Which row each row swaps with, under one turn or mirror
The rows were stretched afterwards, more along some directions than others.
rek: [-3.11 4.04 0.40 2.74 -0.09 0.01 -2.41 -0.66 -0.80 1.23 0.03 -5.32 0.55 5.63 1.52 2.60 2.67]
Seve: [0.98 1.12 -0.07 -1.54 1.40 -0.42 -2.70 1.33 -0.62 -0.58 -2.95 -2.12 0.64 0.04 -2.14 -0.31 -0.10]
keru: [-2.77 -0.22 0.24 2.72 -1.30 -1.76 1.38 2.13 -0.93 2.77 -2.42 -3.54 2.17 4.70 1.59 0.79 2.91]
movu: [-2.36 -2.59 -1.64 -0.46 1.70 3.15 -2.18 -3.44 -3.25 -1.09 1.59 -0.55 -1.96 0.97 0.17 0.61 3.17]
vovat: [-0.04 0.74 0.42 2.21 -0.97 -1.34 -2.56 0.29 -3.14 -1.40 0.52 -4.04 1.14 1.69 1.07 1.52 2.42]
Gugu: [0.38 1.18 -0.01 0.60 0.27 0.38 -0.54 -0.95 2.21 -0.20 0.84 -2.10 -2.26 3.62 -0.94 0.34 3.18]
sal: [-1.89 -5.16 -0.52 0.79 -1.34 -0.85 1.46 0.57 -1.48 0.00 -0.22 1.14 0.72 2.23 2.90 2.34 3.27]
mib: [-4.28 0.53 1.09 0.39 -2.19 1.34 -2.93 -1.95 -0.52 -0.84 2.42 2.25 -0.44 3.15 -0.61 0.91 2.18]
zef: [-0.46 -2.85 -0.84 3.61 0.21 1.41 0.01 3.33 -1.83 -1.19 0.31 -0.26 0.09 1.81 2.27 -0.99 1.28]
Nof: [1.25 -0.32 1.20 0.57 0.60 0.96 0.26 3.82 -1.79 -0.72 -1.71 -3.19 0.06 0.66 1.53 -0.81 1.57]
zava: [-2.61 0.89 0.43 2.10 -0.79 -0.78 -2.78 1.45 -3.47 1.73 -1.39 -5.19 1.39 3.78 0.59 1.32 4.03]
sok: [1.22 -1.35 -0.01 1.69 1.09 2.63 -2.47 3.04 -1.37 -0.72 1.49 -3.00 -2.15 1.45 1.73 1.03 1.72]
voma: [-1.47 -1.60 0.45 1.71 -0.87 -0.45 -0.49 2.46 -2.01 0.11 0.72 -2.48 -1.51 1.55 2.59 1.96 0.34]
sevo: [3.40 -1.34 -1.99 -1.15 0.45 2.43 -1.41 -2.79 2.24 1.30 0.95 -2.61 -2.20 2.01 -0.98 1.58 1.97]
Kuvi: [-4.03 0.76 1.68 1.12 -1.86 -0.47 -2.67 -0.09 -1.38 -1.74 0.63 1.59 -0.14 0.48 -1.20 -1.23 1.77]
peges: [-4.75 -0.15 0.87 2.19 -3.35 0.83 -2.26 0.85 -3.96 -0.41 2.34 0.56 -0.34 2.47 1.07 -1.06 3.62]
Kibe: [-1.63 0.89 1.02 2.14 -0.40 -1.76 -0.28 -1.44 1.50 -0.83 -0.93 2.10 -2.43 0.38 -1.07 0.52 -3.37]
pazak: [-0.63 -3.66 -0.20 -0.40 0.52 -1.46 1.01 -0.15 -0.96 -1.80 0.12 0.04 -0.32 -1.37 3.08 3.92 -0.66]
Boge: [-1.56 0.93 -2.32 1.08 1.27 1.30 -1.18 0.33 -0.04 0.46 -0.91 -5.04 2.60 2.20 -0.69 -0.68 1.96]
tifi: [-0.63 -5.19 0.38 -0.14 1.48 2.09 -0.74 -0.97 -4.82 -2.47 0.68 1.85 -1.48 -1.25 1.92 -0.45 2.35]
gak: [-0.43 2.71 -1.57 -1.03 1.62 2.34 -2.22 -2.06 1.16 -1.02 2.91 -3.28 1.34 3.22 0.32 0.47 1.26]
fakuz: [1.23 -0.91 0.58 0.96 -1.67 -0.59 2.32 -0.39 -0.54 3.48 0.37 -4.64 -0.03 2.90 2.17 2.93 2.61]
bame: [4.10 -0.77 -0.92 0.29 2.05 1.98 -1.99 0.79 -1.59 -2.29 0.75 -2.27 -2.55 -1.08 0.65 2.94 -0.77]
Lomu: [-1.53 -2.22 -1.87 -0.16 1.10 -1.14 2.12 -1.88 3.20 -0.32 -0.56 1.83 -1.03 -0.06 -0.23 -0.16 0.32]
kiv: [-0.27 0.68 -2.52 -1.87 1.14 2.72 -0.48 -1.38 3.48 0.27 0.97 -3.96 1.76 2.63 0.23 1.93 2.98]
Baza: [-0.19 1.65 2.70 0.93 -1.91 1.22 -0.71 2.02 0.37 0.53 0.44 -0.08 -0.34 0.39 -0.20 -0.59 -0.15]
guk: [-0.95 -0.72 2.26 3.74 0.40 -2.79 0.10 0.09 0.35 -0.64 -0.34 -0.79 -0.70 1.03 1.13 1.32 0.52]
Som: [-0.43 -2.39 0.55 -0.86 -0.74 -2.79 -1.23 0.40 -0.36 -0.47 -0.54 -0.90 1.54 1.07 1.59 1.69 2.21]
mino: [-3.59 0.34 1.11 -0.24 -0.65 -3.13 1.02 -1.85 2.17 1.54 -2.06 0.97 0.69 1.70 -0.36 2.70 -0.66]
Zeral: [0.73 1.26 0.01 0.72 0.56 0.60 -2.88 1.85 -0.42 -1.40 -0.84 -2.27 -1.35 -0.21 -0.94 2.14 -2.44]
futuv: [-2.83 -3.83 -1.13 -2.84 0.81 2.14 -1.68 -2.72 -3.19 -1.35 1.26 0.69 -0.15 0.36 -0.26 0.09 2.77]
sel: [-2.27 -1.42 -0.19 1.40 -2.49 -0.05 3.04 -0.19 0.21 2.29 -0.80 -1.92 2.87 4.06 3.58 -0.32 3.83]
tobo: [-0.20 -3.51 -0.67 -0.46 0.53 2.18 -0.52 -3.31 -2.54 -1.73 0.13 1.01 -2.09 0.87 -1.42 0.20 2.43]
relig: [-2.96 -1.53 -0.07 -0.17 -2.45 -1.79 -0.77 -1.72 -0.19 1.03 -1.21 0.57 -0.03 2.92 -0.99 3.45 -0.89]
Bube: [-1.45 -0.86 -1.22 -1.39 0.59 -2.03 0.88 -3.89 -0.27 0.79 -2.14 -0.81 1.47 1.77 -0.32 -0.52 2.03]
Niz: [-2.46 -4.92 1.35 0.20 1.76 -1.38 -1.07 -2.27 -3.76 -2.79 -0.96 2.67 -1.46 -0.40 -0.71 -2.37 3.27]
moz: [0.37 0.07 -0.93 1.42 1.61 1.98 0.48 1.43 3.33 0.43 0.95 -4.08 -0.14 3.01 1.14 0.28 1.27]
libim: [-0.29 0.82 0.18 1.06 -0.74 1.33 -0.73 -0.67 -1.22 -1.68 3.69 -0.20 -0.20 0.14 -0.45 -1.73 2.03]
pup: [-1.19 -0.18 0.74 3.29 0.82 -0.83 -2.48 0.97 -4.48 -2.11 0.49 -2.90 1.34 1.94 2.67 0.39 1.74]
nufi: [1.94 -0.05 -0.19 -2.11 0.32 0.29 -1.55 -0.60 2.40 0.95 -1.70 -1.91 0.02 1.48 0.22 4.49 -0.09]
viro: [0.99 -1.98 1.89 2.18 -0.48 -1.34 -1.42 0.61 -0.57 -0.49 0.20 -0.55 0.04 0.92 1.34 1.03 -0.04]
suduv: [-2.31 0.84 0.81 1.71 -0.51 -1.48 0.27 -0.40 -2.91 -0.34 -0.26 -2.05 1.79 1.56 1.94 -2.22 1.05]
Neki: [0.38 0.14 -0.94 0.00 -2.30 -1.49 -0.79 -0.05 -1.83 2.69 -0.46 -2.74 1.13 2.47 -0.22 -0.18 3.75]
fizo: [2.77 1.52 0.38 -1.65 -1.08 2.41 -0.30 -2.36 1.26 1.49 2.31 -2.65 -2.48 0.63 -1.07 1.79 1.77]
Fabel: [-2.48 1.43 0.59 1.10 -0.59 -0.42 -1.13 -0.45 0.16 -1.81 -0.06 -1.49 1.36 3.18 2.45 2.59 2.10]
pov: [-3.34 -2.21 -0.44 2.89 -1.57 -0.51 2.04 2.29 0.17 2.01 -1.63 -0.20 2.58 4.17 2.69 -3.74 3.18]
Niza: [0.30 0.00 0.83 0.68 -2.52 -1.05 1.31 -0.64 3.76 0.93 0.59 1.58 -0.98 1.16 0.37 0.65 -1.74]
Bos: [-2.54 -0.19 -2.24 0.55 0.63 -0.68 1.60 -0.67 3.94 3.21 -2.88 -1.50 1.73 1.97 -1.06 -1.42 -0.10]
nazem: [-1.98 -2.24 1.30 -0.38 -0.47 0.29 0.86 -0.03 0.87 -1.12 0.51 0.31 0.53 2.67 2.54 -0.28 2.24]
Gek: [-0.69 -3.54 1.28 0.47 -1.45 -1.47 -0.18 -2.95 -3.51 -0.97 1.12 1.64 -2.62 1.61 0.19 -0.17 4.98]

tobo pairs with libim
moz pairs with keru
Kuvi pairs with tifi
peges pairs with movu
guk pairs with Nof
Lomu pairs with sel
futuv pairs with mib
Niza pairs with Bube

